The rows below fall into families. The same turns and mirrors carry the whole set onto itself and the rows of a family onto each other. For each named row, which other rows are in its family? Write them in the order they are listed.
These 20 rows form 4 families of 5 rows each.
K904: [  6 -17  15  49  -9 -27  18 -34 -16   8 -17   7  -4 -14  -2  33 -37 -24]
K33: [ -4  36 -51  -7 -30 -31 -22  -9   4   6  24   7 -32 -11 -26  45  11 -13]
K162: [-42  -9  23   0  15   3  -9   0 -28   8  -2  21 -18   7  26 -29  27  10]
K664: [ 20  15 -24  12   0 -41   6  -5   2  20  -2  -5 -43  22 -60  -7 -10  23]
K29: [ 25  16  -5  26  -8 -46  10 -26   8  36  -5  -5 -22  13 -48  17 -30   4]
K244: [ -1  35  13  -7   2 -41  -1  -8  10  54   2   0 -19  22 -32 -15  18  36]
K373: [  8  12 -23  38 -29   3  13  -9  44  51  34 -31  -6   2 -24  -3 -12  -7]
K580: [-17  38 -39 -28 -21 -23 -29  -1  -1  11  34  14 -31 -10 -11  24  40   1]
K593: [-10  15 -42   9 -35 -16 -22 -20 -11 -13  19  15 -22 -22  -6  62  -1 -33]
K334: [-35   3 -30  -2 -28  -8 -24 -16 -22 -12  18  16 -16 -25  24  46  20 -29]
K235: [-36  12  34  -8  12 -14  -3  -7 -12  40  -1  14  -6  13  17 -19  31  26]
K711: [-22 -34  19  39   5   6   9 -21 -36 -16  -4  11 -13  -7  21   7 -11 -24]
K185: [-18  24   0 -14  13 -23  -7  10  -7  29   9  10 -33  29 -25 -36  34  38]
K11: [ 12 -14 -12  53  -5 -24  11 -21 -21  -5 -11  -3 -24   1 -34  23 -36 -19]
K778: [-41  25 -26 -22 -21  -1 -31  -1 -14  -3  31  18 -23 -20  25  24  41  -7]
K910: [-27   2   8  11 -18  30   1   3  34  53  37 -18  10   1  24 -28  36   3]
K709: [-25 -18   6  36 -25  41  10  -8  22  39  28 -14  18 -13  34  -4   6 -18]
K270: [-34 -19  42  22   7   1   4 -22 -28  16 -10  18   8  -8  40   1  -1  -6]
K472: [  0 -13  -6  58 -30  22  15 -18  36  33  27 -31  10  -8   0  17 -22 -31]
K734: [ -4  19 -11  15 -22   5   4   4  42  66  35 -29  -1   8 -15 -26  18   8]

Same family as K580: K33, K593, K334, K778
Same family as K904: K29, K244, K235, K270

The rows below fall into families. The same turns and mirrors carry the whole set onto itself and the rows of a family onto each other. For each named row, which other rows are in its family? Write them in the order they are listed.
These 15 rows form 3 families of 5 rows each.
K410: [ 66  36 -20 -14 -64 -48 -10  44 -11 -32 -12   2  26 -44 -15 -57   8   2
  91  42 -39 -22   5 -10 -49  20  -8 -16 -32  -3  31  -6   9  -9 -17 -14
 -33 -21 -13  -7 -29 -27 -34 -47 -47  10]
K117: [ 37  27 -12   8 -81 -28  41  27 -44 -86   9  -9  -9  -5 -10   7 -14 -20
  27   1 -14   1 -37  -8  -2  36  40 -23 -59  45   0  35  33 -69  30 -79
  -1   7   1 -35 -41 -23  21 -33 -19 -36]
K430: [ 83  39 -38   8 -67 -35 -36  47 -13 -13 -22 -12  31 -26 -20 -52  -8   0
  71  39 -52  -2  10   7 -42  24 -17 -13 -20  -1  30  11   6 -20  -2 -19
 -14 -21 -49 -26 -65 -27 -41 -29 -15  -7]
K903: [ 48  19 -16 -36 -69 -48  -8  24 -16 -57 -43 -51 -21 -14 -13  10  15 -33
  65  47  14  15   5  15   6  35  37 -10 -40  25  12  -3   3 -48  19 -18
   3 -12 -44 -11   8 -35  13 -34 -77 -14]
K478: [ 40  21  -4 -18 -87 -60 -14  40   7 -60 -52 -32   1   4 -13  -6   3 -13
  60  50 -12   3  15  51 -18   6  35 -25 -42  27   6  25  -5 -49   6 -61
  -1 -30 -37 -15  -6  -8   2 -52 -51 -30]
K944: [ 73   8 -48   9 -82 -26 -33  33 -29 -39 -38  -2  15 -44 -24 -53  13 -26
  55  39 -25   9  -3   1 -31  41   2   2 -31  11  25  -9  -2 -29  -6  13
 -16 -21 -42   4 -28 -32 -44 -22 -40  34]
K555: [ 18  64 -17  17 -57 -31  54  13 -38 -48  45 -28  35   1   7   4 -29 -22
  29 -33 -12  41  26   6 -21  20 -32  -7  13  23  15  23  59 -58  39 -60
  21 -51  -7 -27 -20 -50   3  -6 -18 -19]
K413: [ 49   8 -62   8 -91 -41   8  72 -13 -58  12 -40  -2 -29  11 -53   5 -44
  29   3  -7  32  40  26 -29  35 -37  14  15  29   1   4  14 -41   2   3
   7 -74 -20  11 -73 -58 -41  12 -11  25]
K929: [ 29  40 -16  -8 -62 -48  68  30 -37 -74  28 -25 -18  -6   9   3  -5 -16
  24   2 -16  -8 -28 -31  -6  37  16 -19 -45  56 -25  23  35 -54   7 -55
 -33  -6  38 -50 -36 -47   9 -38 -14 -26]
K223: [ 20  19   4 -45 -67 -63  12  39   7 -70 -51 -31 -13  10   4   7   5   4
  70  39  -6  -9  11   7   1   0  38 -18 -46  28  12   5   1 -35  -1 -45
 -23 -31   3 -15   5 -31  12 -27 -58 -30]
K132: [ 46  23 -58  27 -77 -43 -12  79   2 -65   9 -20  11  -6  15 -53 -15 -19
  40 -20 -41  27  48   1 -28  17 -29   2   8   6   8  20  26 -66  16 -55
   4 -66  -8 -15 -89 -76 -35  18 -11  15]
K63: [ 10  64 -19  11 -56 -30  67   1 -26 -57  31 -21  24  -2  19  -1 -21   0
  32 -27 -14  10  40   9 -27  12 -65   4   7  37  14   3  28 -44  10 -44
   1 -54  22 -25 -18 -68 -29  -3 -12   5]
K287: [ 32  30 -35   0 -53  -2  59   2 -50 -42  28 -34  19  -4  -2   8  -7 -34
  31 -30   6  28  13  13 -20  40 -37   5  12  42  -6  -4  36 -38  18 -33
  32 -42  -3 -14 -27 -76 -25  31   7  -9]
K772: [ 32  15 -29 -12 -62 -35  51  11 -42 -71   4 -38 -27 -28 -14   5  24 -55
  36  -8  -6  15 -23  -8   2  59  37  -6 -36  47 -38  24  34 -68  16 -65
   7   0   7 -21 -19 -67  16 -27 -21 -18]
K178: [ 38  14 -49   1 -80 -46  -1  83  11 -81  16 -28   1 -18  37 -50 -19  -8
  49  -1 -30 -11  48   2 -28  26 -50   3  -3  12  19   3   5 -39   7 -21
 -19 -49  10   4 -92 -64 -38   1 -26  27]

Same family as K410: K929, K223, K63, K178
Same family as K944: K903, K413, K287, K772

